[[103 125 142 115 144]
 [104 133 145 116 151]
 [104 126 146 116 151]] → 133

[[138 141 141 139 135 106]
 [109 110 103 107 108 131]] → 110

[[139 104 124 150 105 142 125]
 [115 144 127 105 150 115 131]
 [103 149 120 116 154 114 133]] → 144

[[116 135 131 133 132]
 [140 109 131 157 128]] → 109

[[101 132 136 114]
 [139 158 135 112]] → 158

[[125 120 125 140 141 117]
 [120 116 124 153 138 133]] → 116

[[101 136 141 157 140 128]
 [152 131 127 100 117 130]] → 131

[[130 133 131 113]
 [132 128 125  99]
 [129 125 128 146]] → 128

[[135 125 121 139 125]
 [125 130 134 120 132]
 [158 121 127 129 146]] → 130

[[120 141 127 115 152 137]
 [123 136 130 122 122 138]
 [117 145 130 110 154 143]] → 136
---
[111 142 107 126 128 150] 126
[127 114 105 131 128 113 124] 128
[147 115 144 151 146] 144
[155 109 141 144] 109
[125 134 105 132] 134
[113 138 157 123 141 127] 123
[131 129 140 113 127  99] 113
[147 119 140 100] 119
---
[[147 150 113 151 139]
 [106 104 141 104 112]
 [142 149 110 155 139]] | 106

[[122 135 122 106 108 123]
 [122 137 117 125 124 119]
 [132 122 132 107 103 130]] | 122

[[126 119 133 128 136 131 132]
 [132 115 132 109 142 128 135]
 [119 156 128 129 117 113 128]] | 132

[[130 132 130 129 134 120]
 [131 128 152 125 137 120]
 [123 123 135 141 139 127]] | 131

[[144 147 152 133 128]
 [141 153 134 140 128]
 [109 127 126 146 144]] | 141

[[152 130 134 124 120 121]
 [129 131 133 116 127 126]
 [127 113 123 152 128 133]] | 129

[[138 116 117 131 124 118]
 [140 138 145 117 141 130]
 [127 101 151 113 151 132]] | 140

[[136 139 115 118 106]
 [137 127 136 123 136]
 [123 134 130 120 135]] | 137
---
[148 115 156 101 149 145 150] → 156
[139 143  98 155 117 104 112] → 98
[111 154 150 110 104 148 147] → 150
[142 147 131 145 133 138 105] → 131
[125 121 142 138 129 107 150] → 142
[133 127 137 150 138 139 104] → 137
[138 155 145 126 106 119 131] → 145
[127 128 129 121 131 130 152] → 129
[104 104 127 130 145 130 141] → 127
---
[[115 119 107 134 129 130 140]
 [145 138 152 127 125 126 113]
 [139 145 104 143 136 128 127]] gives 127

[[143 104 108 145 150 110 110]
 [145 101 106 147 153 108 108]
 [115 149 145 114 109 144 144]] gives 144

[[108 137 120 122 124 117]
 [127 140 115 124 112 121]
 [ 99 128 119 114 125 118]] gives 118

[[138 124 123 123 124 138]
 [112 146 148 147 147 112]
 [152 111 109 110 110 152]] gives 152

[[134 144 130 105 125 142]
 [131 128 134 139 130 120]
 [131 127 133 139 130 120]] gives 120

[[128 139 132 117 131 123]
 [103 126 128 124 137 131]
 [134 142 128 123 126 128]] gives 128

[[150 112 148 149 110 149 111]
 [156 104 158 155 102 157 105]
 [105 148 106 105 149 107 151]] gives 151

[[126 120 141 121]
 [132 137 118 133]
 [119 127 129 152]] gives 152
---
[[123 109 140 149]
 [147 127 119 119]
 [138 135 106 122]] result: 119

[[131 127 143 128]
 [138 136 112 134]
 [104 102 104 108]] result: 134

[[128 125  99 125]
 [128 125 100 125]
 [128 125 100 125]] result: 125

[[147 152 114 119]
 [147 152 114 119]
 [114 109 146 141]] result: 119

[[131 140 133 144]
 [115 112 133 118]
 [127 121 117 150]] result: 118

[[121 121 135 135]
 [150 150 106 107]
 [131 131 125 125]] result: 107

[[127 103 106 106]
 [118 128 124 124]
 [134 114 115 115]] result: 124
---
[[146 151 109 131]
 [106 120 107 144]
 [112 110 130 113]] -> 113

[131 141 135 105 129 137 128] -> 128

[114 130 101 122 124] -> 124

[115  98 128 126 136 123 138] -> 138

[131 131 127 125 124 123 152] -> 152

[128 146 129 140 156 118 121] -> 121
---
[[109 102 121 120 113 132 120]
 [145 150 124 138 141 152 138]] ans = 150

[143 106 107 107 149] ans = 143

[[118 116 121 147 121 123]
 [125 114 152 120 132 131]] ans = 147

[[134 122 134 132 134]
 [135 123 135 137 134]
 [146 111 149 147 144]] ans = 147

[115 150 109 146 142 145 110] ans = 146

[[113 132 130 124 128 132]
 [123 115 131 117 146 120]
 [129 149 142 127 126 119]] ans = 146

[137 102 111 130] ans = 130

[106 120 118 112] ans = 118
---
array([138, 144, 103, 106, 125, 135, 134]) value 138
array([112, 104, 127, 158]) value 112
array([127, 126, 138, 130, 106, 127]) value 127
array([106, 120, 109, 125]) value 106
array([127, 122, 153, 105, 144]) value 127
array([112, 107, 115, 124, 133, 130, 137]) value 112
---
[[129 128 129 145 146 129]
 [125 137 125 149 151 125]
 [132 126 130 125 125 131]] Out: 130

[[141 133 110 133 126 133 155]
 [136 132 124 135 113 136 105]
 [115 123 138 118 142 120 137]] Out: 118

[127 133 142 129 100 136] Out: 142

[[120 137 136 136 122 154 149]
 [121 128 122 135 148 140 156]] Out: 135

[118 149 141 154 144 151 116] Out: 154

[145 126 128 151 124] Out: 126

[[128 120 124 150]
 [143 128 126 131]
 [156 102 102 157]] Out: 156

[148 137 120 149 126 151 105] Out: 149

[131 128 136 139 123 101 131] Out: 139

[[121 140 136 152]
 [123 134 133 142]
 [115 130 130 133]] Out: 115
---
119,132,110,119,115
117,129,152,128,131
132,121,133,113,121
| 119

123,156,132,114,108
134,148,128,137,107
131,121,121,106,109
| 123

137,127,131,124,118,125,128
143,136,124,135,126,130,121
120,112,149,103,109,114,141
| 137

130,137,113,126
144,114,111,107
119,125,124,116
| 130

128,127,126,129
123,123,123,136
157,156,151,121
| 128

139,143,113,113,117,142,109
113,108,150,145,137,124,136
113,115,145,139,128,148,111
| 139
---
[[129 129 119 142 128]
 [152 144 137 126 109]
 [107 139 113 104 143]] Answer: 139

[104 144 123 122 142 148] Answer: 144

[100 127 146 106 136 138] Answer: 127

[105 120 119 120 118] Answer: 120

[[123 155 128 121]
 [121 117 128 121]
 [137 122 128 121]] Answer: 122

[132 125 106 131] Answer: 125

[121 135 150 125] Answer: 135

[[149 146 136 109 131 117]
 [151 150 106 120 105 127]
 [107 123 109 148 137 106]] Answer: 123

[134  99 135 130] Answer: 99

[[123 138 125 134 141 107 124]
 [123 135 132 127 135 107 129]
 [135 123 121 140 114 129 140]] Answer: 123
---
Q: [139 149 109 107]
A: 149
Q: [121 126 108 123 157]
A: 126
Q: [103 152 124 138]
A: 152
Q: [143 147 145 156 124 126]
A: 147
Q: [131 113 107 140 153 121 138]
A: 113
Q: [114 134 123 150 133 137 119]
A: 134
Q: [118 109 107 115 121 114 145]
A: 109
Q: [109 139  99 138 106 140]
A: 139
Q: [138 117 156 134]
A: 117
---
[[123 143 139 146 119 110 127]
 [121 139 138 150 120 112 128]
 [120 137 148 138 140 141 122]] yields 127

[[125 137 130 133 124]
 [116 120 139 117 131]
 [137 105 135 115 141]] yields 124

[[150 134 136 130 130]
 [115 125 133 131 133]
 [137 137 132 133 131]] yields 130

[[126 135 137 106 149 154]
 [133 123 123 135 120 125]
 [119 142 130 128 128 125]] yields 154

[[103 136  98 117]
 [102 138 109 130]
 [133 126 118 131]] yields 117

[[138 123 131 125 118 104 131]
 [124 125 130 122 123 109 130]
 [127 127 128 127 127 125 128]] yields 131
---
Input: [140 149 131 142 144 135 113]
Output: 135
Input: [143 138 135 154 147]
Output: 154
Input: [148 113 150 111 147 149 143]
Output: 149
Input: [156 103 111 111 135 116 129]
Output: 116
Input: [142 125 137 100 126]
Output: 100
Input: [135 151 107 145 110]
Output: 145
---
[112, 105, 101, 126, 111, 109, 146] | 111
[139, 116, 130, 144, 101, 129, 123] | 129
[111, 104, 135, 121, 147] | 121
[132, 102, 100, 120, 106, 110, 121] | 110
[146, 152, 154, 103, 100] | 146
[[143, 132, 122, 101, 156], [127, 123, 140, 135, 137], [153, 114, 137, 124, 126]] | 132
[117, 102, 114, 99, 130] | 114
---
[[138 123 136 139 137]
 [123 125 115 110 144]
 [153 144 149 109 136]] ans = 138, 136

[129 156 127 133 128 128] ans = 129, 128

[[107 108 155 114 146 132]
 [105 102 139 114 149 133]] ans = 107, 133

[110 137 145 106 119 136] ans = 110, 136

[111 106 113 122 138 143] ans = 111, 143

[124 103 125 136 135] ans = 124, 135

[106 140 153 126 110 141] ans = 106, 141
